Each named move below is a turn or a mirror, shown by a few rows before and after it. Which moves, in which order, take the first row of each later pair to the second? The first pair is answered.
move j415:
0	-29	6	-26	-20	-32	17	-27	47	-8	27	19	3	-2	-18	16	-9	19	5	-20	5	-5	2	-27	-14	7	-19	-23	24	-23	5	16	-43	-2	26 |-> -23	-8	-13	12	18	46	-36	-23	21	-21	5	12	10	7	-17	-15	20	17	4	-9	35	2	28	-13	-5	22	-54	-21	10	-2	-8	2	17	1	4
1	-16	9	-31	-26	-44	27	-50	51	5	23	12	17	3	-33	11	-13	-2	-25	-27	-9	-28	-7	-40	-21	-7	6	-24	18	-40	12	5	-47	20	21 |-> -30	15	-11	22	19	61	-46	-53	19	-14	0	-7	29	16	-36	-34	27	-4	-26	-15	36	-11	25	-24	-14	21	-35	-21	6	-18	2	-6	38	27	-4
3	13	32	-10	25	27	-9	-6	-21	20	-10	24	35	-3	30	-3	-4	-17	-19	3	-1	1	10	25	19	-21	16	57	10	19	33	-15	13	-11	-12 |-> 13	3	39	-24	12	0	12	-6	-11	26	0	30	35	-7	31	10	-11	-13	-19	0	-9	-3	3	21	19	-25	27	55	16	16	39	-11	-7	-13	-4
move j836:
5	6	-28	-1	35	-64	-3	13	-20	0	10	-24	-15	40	23	-7	-9	58	4	12	-14	-30	16	19	-21	-59	-39	39	-10	94	37	-12	45	-14	-27 |-> 19	36	-23	-9	24	-18	-10	-11	-27	-23	-44	-10	41	8	53	-14	-36	21	14	-13	32	-27	45	57	-19	-27	-31	29	13	39	8	-2	81	-47	-42
-1	35	18	-2	-9	39	-26	-4	-21	-11	17	2	2	12	18	-5	-29	29	31	-3	16	9	-3	13	-12	-18	-27	-25	58	-21	-22	-14	7	-45	12 |-> -6	21	20	-2	-20	22	-20	0	-10	0	36	1	-16	20	11	-1	-21	35	35	7	-3	11	-16	1	-15	-27	-28	-32	62	-20	-23	-14	-28	-29	19
-14	-8	16	33	-3	17	-17	10	-7	32	24	23	-26	19	-9	-34	3	27	-24	11	-13	0	-31	-4	2	-11	-47	11	-3	10	-3	32	7	-1	-1 |-> -10	6	12	33	9	29	-24	11	-20	20	8	22	-13	12	-3	-40	2	28	-28	6	1	-6	-24	6	5	-7	-51	14	-6	12	-8	33	32	-10	-14
-4	-3	-13	-6	18	25	-5	-15	14	-4	-6	9	22	-15	7	-7	-3	-23	4	-11	25	7	-1	12	-1	21	20	-11	9	-29	2	1	0	-2	3 |-> -10	-15	-9	-10	2	6	-4	-14	25	12	10	11	2	-7	-2	0	-2	-16	5	-5	12	15	-10	-6	1	18	19	-19	10	-29	4	-1	-26	10	14
move j194:
-12	15	-2	-12	16	-9	-2	-32	40	-13	-8	0	6	-3	-2	-10	-5	3	-24	-15	7	-9	14	-5	0	20	1	1	1	1	3	-2	19	-7	-28 |-> -15	23	4	-1	4	12	-14	-31	29	-9	-15	1	10	0	14	-17	-7	-1	-9	-3	14	3	22	4	-1	17	-7	-7	9	-14	-15	-4	16	-12	-25
3	-42	-6	31	51	-19	5	-18	29	16	11	57	15	49	-36	27	58	-22	-24	-28	-27	77	0	-46	19	65	-29	2	33	-30	6	-4	-15	46	-1 |-> 1	-39	-7	33	47	-8	2	-24	28	13	3	57	25	45	-33	24	50	-26	-24	-29	-18	80	9	-40	21	73	-31	-1	36	-38	4	-3	-4	39	-2
-8	-4	-15	26	-17	47	-20	13	8	28	-26	19	-25	6	19	-19	24	-15	8	27	-23	34	-25	-6	6	26	5	-14	6	-2	-37	-1	-52	52	15 |-> -8	-19	-18	17	-4	18	-4	21	15	29	-8	12	-34	9	3	-10	34	-5	-6	23	-37	24	-36	-18	12	20	12	-7	-8	21	-19	-5	-60	60	13
Now pairs of rows:
Between the rows of a pair lie 2 to 3 moves.
-14	-25	1	-21	10	-14	0	-35	32	-13	37	4	1	1	-30	-9	0	5	-27	-22	-25	-15	3	-37	-8	12	-11	-51	-2	-11	8	2	-7	11	19 |-> -11	-7	-5	-20	21	13	-3	-38	16	-32	5	6	28	-14	-14	-17	-11	-7	-30	-33	5	-20	21	-16	-6	20	-9	-45	-7	-18	1	2	37	-9	4 -> j836, j836, j836
-4	11	-3	27	14	5	-23	23	-19	11	16	-16	-17	23	-7	-15	22	16	-1	15	-4	-1	-8	-3	0	-7	-14	3	-16	26	0	-18	4	3	2 |-> 7	18	-9	12	24	17	-14	3	-18	-10	-14	-5	18	3	-1	-15	6	0	-10	-6	28	-17	12	12	-2	13	-5	6	-19	11	0	-6	37	-12	-15 -> j194, j836
-36	13	-1	30	34	33	-43	-2	40	-14	8	-9	15	-8	-18	9	21	2	-35	24	8	8	-25	6	-10	42	0	1	-30	-3	-3	14	38	28	-55 |-> -40	3	12	18	-5	30	-34	-16	55	-6	9	11	15	-11	-9	16	14	-15	-16	19	9	27	-28	0	-15	50	5	-25	-5	-51	-23	20	-6	35	-35 -> j836, j836
0	-8	-24	14	8	49	-20	-10	-21	-35	-33	-6	38	-1	23	-2	20	-10	-7	-34	25	-35	31	32	-4	12	-3	-2	-13	-2	10	-7	38	-16	-22 |-> -9	-11	-27	27	15	55	-32	-6	-23	-30	-20	-13	24	8	14	-3	34	2	-13	-26	18	-31	25	28	-1	5	-16	1	-23	18	14	-9	38	-2	-20 -> j415, j836, j415
-26	4	-13	46	22	2	-14	12	2	3	14	-14	-17	18	-16	-8	12	29	21	-3	-7	3	3	12	-10	-6	-11	-2	-12	51	-12	-6	29	17	-11 |-> -9	-2	5	14	-26	-50	29	8	13	10	15	2	-17	5	5	16	-21	14	43	-11	-23	-4	-10	7	-16	-28	20	-7	12	14	-20	7	-26	-4	10 -> j836, j194, j415
-13	24	9	-1	26	-8	-33	-16	4	-7	30	-32	-11	6	-14	2	-5	47	11	-1	16	-16	28	-30	-30	-29	-57	-29	8	25	11	-15	34	-20	-7 |-> -5	24	6	-16	34	-17	-21	-20	13	-18	20	-26	9	-4	-18	6	-14	37	-4	-19	26	-27	38	-29	-32	-17	-46	-22	4	22	19	-11	46	-23	-17 -> j415, j194, j415
9	14	16	31	-46	44	-40	-14	-35	15	-41	5	5	13	12	-6	-26	-26	30	9	52	47	44	8	17	-2	27	-23	36	-42	-23	-4	-19	-8	-36 |-> 6	-33	19	14	-40	-32	-5	1	1	42	20	-6	-48	31	-29	16	-4	9	11	17	-10	39	4	-39	16	-23	31	-18	14	2	16	-5	-87	29	-16 -> j836, j194
1	8	3	-1	16	11	-6	6	-19	-9	-11	-5	11	-2	4	-4	-9	8	-9	-3	15	-17	8	23	8	4	5	11	-16	13	5	8	41	-3	-13 |-> 5	0	13	-17	-15	5	9	-9	-4	-1	-12	9	18	-9	13	8	-23	-13	7	-12	15	-7	1	16	0	12	17	-7	8	-27	-7	16	11	-6	3 -> j836, j415
11	40	2	21	-34	15	-12	0	-15	7	-3	-23	-8	9	14	-2	-19	-4	37	15	-1	-1	0	25	-13	-34	-18	-18	10	-3	-24	2	9	-29	29 |-> 15	21	2	6	-32	-27	10	10	-3	12	14	-27	-25	12	2	15	-14	10	29	11	-27	-17	-15	12	-13	-47	-4	-8	1	16	-8	0	-10	-23	35 -> j415, j194
-24	-36	-16	-4	-19	-48	13	-36	14	-11	45	-27	-38	-12	-51	15	33	-1	-21	4	-27	-55	9	-26	-27	4	-17	-19	-10	31	21	31	-24	-6	11 |-> -8	4	-22	-4	-6	2	-3	-52	-12	-43	-13	-19	19	-33	-27	1	10	-24	-25	-15	29	-66	44	14	-22	24	-12	-9	-12	18	10	37	51	-44	-16 -> j836, j836
7	-3	-25	-38	16	-71	18	24	-8	5	63	-7	-66	26	-29	1	3	37	-15	20	-38	-42	-49	-20	7	-23	-23	-1	-48	68	50	-15	-3	17	-6 |-> 42	14	-7	-83	-27	-97	59	1	3	-8	16	26	-10	-11	2	23	-56	-5	0	-15	-14	-59	-37	0	3	-13	22	-5	-13	-5	36	11	-7	-31	0 -> j415, j836, j415
10	-14	25	-4	-9	0	41	-41	13	-10	-25	-27	34	3	-9	37	-54	-59	-39	-21	-18	-4	20	31	-5	58	42	-8	8	-38	16	-10	23	25	23 |-> -5	-25	31	8	-23	9	28	-42	21	-2	-8	-27	15	18	-14	33	-35	-64	-30	-4	-32	15	12	15	-4	62	24	-25	20	-52	8	-12	-6	42	37 -> j415, j836
5	-20	21	-24	-6	-52	23	-21	-16	-8	-5	-3	9	-28	-9	6	-7	16	14	-23	7	-20	16	-16	20	1	10	1	13	-4	2	18	-13	2	10 |-> -14	-4	7	9	24	1	-16	-17	-35	-14	-12	-20	10	-20	-16	-16	15	19	1	-15	23	-14	31	-8	23	14	-19	7	-4	18	1	5	33	9	-6 -> j836, j415
-30	-50	-3	44	18	16	-27	42	8	-11	33	31	-117	23	-29	68	23	-1	8	52	1	-9	-30	-11	-20	-17	-36	13	-2	56	13	-30	3	4	-5 |-> 15	-31	0	-4	24	-35	22	39	4	-38	-3	38	-69	-15	-12	91	-28	-2	-11	14	18	-55	-21	21	-15	-28	15	48	-9	59	31	-16	45	-48	-24 -> j836, j415, j836
0	-29	29	13	-14	-6	43	-29	-5	14	5	42	8	-13	-5	20	-10	-40	-2	-29	14	3	17	-12	-30	50	4	-23	23	-27	-18	26	-39	38	57 |-> -10	-26	29	28	-26	6	28	-15	-20	29	20	29	-17	4	-3	15	-2	-34	20	3	2	19	8	-12	-25	33	-6	-26	26	-19	-25	10	-54	49	63 -> j415, j194, j415
3	33	6	36	25	10	-41	-2	-16	-3	15	4	-17	10	2	-22	12	10	9	16	18	11	39	8	-21	-18	-45	2	-14	6	-8	-10	26	-12	-19 |-> -1	24	19	27	-7	11	-33	-14	-1	3	18	20	-17	11	11	-13	2	-14	23	9	15	26	35	1	-29	-9	-41	-17	9	-35	-26	-1	-20	-8	2 -> j836, j836
10	11	-12	28	41	48	-11	15	-23	-3	-19	7	12	2	-10	-13	28	-23	-18	4	21	12	-10	20	26	27	1	31	-32	23	4	-2	35	9	-18 |-> 34	-9	2	-17	15	-36	47	21	-8	4	-6	19	6	-12	-11	21	-2	-10	-23	-7	-8	-12	-36	7	21	3	41	39	-30	27	20	6	-8	-3	-4 -> j415, j836
14	-10	1	-16	19	10	5	-33	18	-16	19	1	47	-19	-18	-8	-31	15	-12	-25	22	-25	26	-21	-23	-3	-31	-24	1	-15	-6	-1	32	-30	-5 |-> 1	-28	9	-16	5	-11	14	-31	34	5	51	-2	20	-8	-25	3	-23	24	-7	-14	-7	-18	5	-45	-22	-11	-32	-33	3	-18	-4	-4	-12	-7	14 -> j836, j836
8	6	-2	-30	-16	-2	31	-22	24	-20	-35	22	35	-30	9	5	-22	-31	0	-15	8	-6	12	12	2	21	21	-13	9	-49	1	10	-11	-8	-1 |-> -3	21	0	1	-19	39	-6	-14	-2	-14	-32	12	24	-17	26	-8	-12	-28	23	14	14	16	15	19	3	13	-4	-23	26	-50	-15	2	1	-6	5 -> j194, j415
-14	1	-9	11	18	29	24	-6	-55	13	-22	12	25	-30	27	8	22	-24	-22	3	35	5	38	5	2	59	37	-21	-1	1	3	-3	27	13	8 |-> -2	-21	0	-17	-1	-40	62	4	-41	31	4	16	3	-26	19	25	17	-15	-24	3	1	3	17	-16	4	41	55	-25	-1	5	14	0	-24	21	26 -> j415, j836
